One turn moves each row of this set onto another row. After a few examples, where does it send each row asked below?
Mul: [  7   8  15 -20  -5  13 -23  -5 -20   2 -22  17  12 -16   9 -22  -8  -8
  -4   4]
deri: [ 16  21  11 -20 -21  10 -18  10   1  -5   2  -1 -21  11  18   3  30  11
  -3  17]
zuvob: [-35  18 -10 -22 -27  28   7   7   3 -24  27  18   1 -14 -10  -8  -4   6
  10   8]
kadu: [  0  19   0 -13 -18  -5  -2  -8 -19  19 -19 -22  15  -4 -10 -24  -3  23
  -4  11]
zaral: [  1  13  -4   4 -10 -10  14   2   9   5 -31 -15 -25   1  15  10 -19  11
 -11   1]
Vegi: [-25  28  25 -28  -3   1  -9 -17  -3 -16 -15   7 -17   7  11  11  23  14
  -4   2]
Dor: [-14  -5 -15  16  -8 -13  31   3   7   5   6   7 -22 -17  15   9 -17  20
   5  10]
dema: [ -2   0  31  -8 -20  20  -8 -18   2 -10  27 -11   7   8 -28 -11 -13 -16
  -1  -4]
riso: [  0 -12   4 -13   7  12  37  20   2  19  21  13   4  17 -15   9  -7 -14
 -15   2]
makev: [-23 -34 -23   2 -13  -5 -20   5 -14  -2   6  30 -11  16   1  -9  -3   3
   3   8]
Zukal: [ 14  29 -25   1   0   8   6  18   9   5  -8   0  -9  15   8  18 -22 -18
 -17  10]
kun: [ 10  19 -14  -9   2   5  28   4 -24   4   9 -16  13 -15   4 -10 -12  18
  27   6]
Sege: [-14   6 -24 -28   8  17 -23   3   2  19  13  -4   7  30 -15 -17  13   7
 -16  -4]
Mel: [ -1  24  16  10  19   1  12  -8   7  14  16 -10   5 -15  13  20  21  -7
 -10   5]
kem: [  0   1 -20 -17  33  25   4   5 -12   6  37   6   6  25 -11  -4  -3  -5
   8  14]
gaka: [ -8 -19 -21  24  -2  -6   9   0  -3  -7  19   1 -10  17  -4  12 -34 -12
  10  -4]
rima: [-14 -27 -23  21  -5  -2   7  -1   2  -3  20   3 -17   6  -3  13 -33  -6
   9  -6]
bibiz: [ -4  37  22  -9  15  -5  22 -14  -9  -4  -1 -15 -16   5  10  20  -6  -2
  -8 -13]
vage: [-35 -13  -4 -15  10   5  -2 -12 -24 -13  36  25  -3  12   6   5  12  -6
  14 -14]
geto: [-27  27  25 -23  -2   0 -14 -15 -11  -8  -8   7 -17   5  10   8  27  17
 -12  10]
Zekis: [-27  -6 -30 -15 -12  18  -7  22   6  13  -4   2   7  -6  -9 -13  -3 -13
 -19 -25]
Dom: [ -7 -11 -22   6  16  15 -15   5  -8  10  14  -2  12  -8  -3 -13  12  15
  16  34]
Moke: [ -2  35   4 -28 -11  12  11 -13 -10   0  14 -26  12  27 -23  -3 -17   8
  -2   0]
nunop: [ -6  29  26 -10   8  -6  25 -17   3  -7 -11 -18 -17   6  11  20  -3   4
  -6  -9]
Geve: [-23   7   8 -29   2  11 -31 -14 -10 -19  -1   4 -14  27  -3  12  10  -9
   0 -26]
Redip: [-16   4 -13  23  -7 -18  29   1   7   2   8   9 -10 -17  12   7 -11  24
   7  12]
dasu: [  5  21 -10   6 -15 -15   4   7   8   5 -27 -13 -26   4  12   4 -16  15
 -14  -5]
gevu: [-16 -11  15 -14 -20  -3  -1 -15 -24  -2  28  15  12  -6   2 -16  31  -4
   5  -5]
maza: [-26 -31 -21   1 -10   0 -23  -1 -12  -5  11  33 -17   9  -5   0 -10   2
   6   7]
lufo: [-35  38 -14 -31   8  17  -1 -13  -6   2  18   1  22   2  -8  -7  10  17
  -3   8]
peka: [ 19  17  11 -28   1  14  17  12   2  -5  20  14   4  -6  25  -3   6  12
  20 -18]
mip: [-31 -14   3 -19  11   6  -9 -15 -19 -12  31  32  -8  13  -4   7   9  -5
  12 -16]
Gipaz: [ 22  -7 -22   5  -6  10  -4  14  -3   7  15 -32  -3  11  -7 -11  -8  14
  22   3]
sutag: [-21   7   5 -24  -4  15 -33  -9 -13 -19   9  -4 -17  35   1  12   8 -12
  -3 -20]
Kip: [  2  19   1 -19   1  21 -18  -7 -27 -21   6 -12   3   4  18   8   3 -33
  14 -17]
mizab: [  7   3   3   7  -7  17 -17  12  32   2   4 -28  14   5   9  17   5   6
   7 -14]
Tok: [-10   3 -20   4 -26 -14  20  13  20  19  18  21  -2   1  -3  -5  10  17
 -18  13]
mog: [ -6  -4 -19 -15 -43   7 -15   7 -17 -17   7  19   0  25 -10 -10 -14 -13
   3  11]
tife: [-29   3 -25  14  -8   1  15  -8  -3  -3  27   4  24  -5  -9   7 -18 -26
   1 -10]
ripi: [-11   5   2   3   1  22   3  19  10   0  -9  13  16  -4   2  22  -1   5
   0  45]

ripi -> Mul
makev -> dasu
mip -> Dor
Where do these go?
Gipaz -> Moke
gevu -> Tok

